Rows swapped in pairs by one turn or mirror: which row each one swaps with:
z_115: [-15  18   7  15   5  11  -3  28  -4  -9   1  11  20 -20   2   4]
z_365: [-14  21   3  24  -7  23  -8   9 -17  -8  -9  14  11 -19   7   2]
z_382: [-31  16   8   5  17   5  -7  10   4  17  -1 -27 -12   0   4  31]
z_139: [-26  15   4   5  10   4  -4  11  -5  14   1 -27 -28   1   3  22]
z_238: [-27   7   0   4  10   8  -1  23   7  13   3 -19 -26  -3   7  13]
z_227: [-30  16 -21   7  20  10 -17   8   0  19   2   5 -18 -12  10  28]
z_971: [-21  21   7  19  -1  12 -13  10 -16   1  -1   6  33 -14  -3  18]
z_597: [-26  12  -2  13  -1  19  -7   4  -7  14  -7 -15 -35  -3  12  11]
z_511: [-33  10   1   7   5   8 -11   4  -5  25   2 -24 -15   4   3  29]
z_379: [-25  24   3  -6   0   9 -25   7  -8  19   4 -21 -22  -6  13  28]
z_280: [-23  22 -18  14  18  13 -17  10  -7   4   1  24  11 -22   7  21]
z_42: [-18  22   0  16  -3  12  -8  16 -19  -5  -1  19  17 -21   2   0]
z_230: [-21  24  14  15  12   7  -8  14  -6  -5  -3   2  32 -16  -1  22]
z_218: [-12  21   5  22  -4  18 -13   5 -17  -8  -6  17  14 -24  12   9]
z_190: [-15  33   9   4  -5  12 -26  11 -18  -2   2   8  22 -22   7  19]
z_24: [ -9  22   3  12  13  13  -8  24 -16 -18  -3   2  21 -25   3  16]
z_695: [-24  10  -1  10   3  15 -11   0  -7  15  -2 -14 -34  -7  18  19]
z_277: [-13  31   7   9   7  11 -16  18 -16 -13  -3   8  24 -26   6  14]
z_720: [-31  12  -7   4   4   8  -7  11  -7  20   1 -14 -32  -2   9  10]
z_417: [-19  11  -3   1  19   9  -8  19  -5   5  -1 -29 -26  -8   9  26]
z_930: [-13  26  10  18   5   8  -6  17 -18 -12  -2   9  23 -19  -4  11]
z_435: [-25  20   0  -3  15   7 -14  12  -3  13   1 -26 -28  -6  12  24]

z_435 pairs with z_277
z_930 pairs with z_139
z_238 pairs with z_115
z_227 pairs with z_280
z_417 pairs with z_24

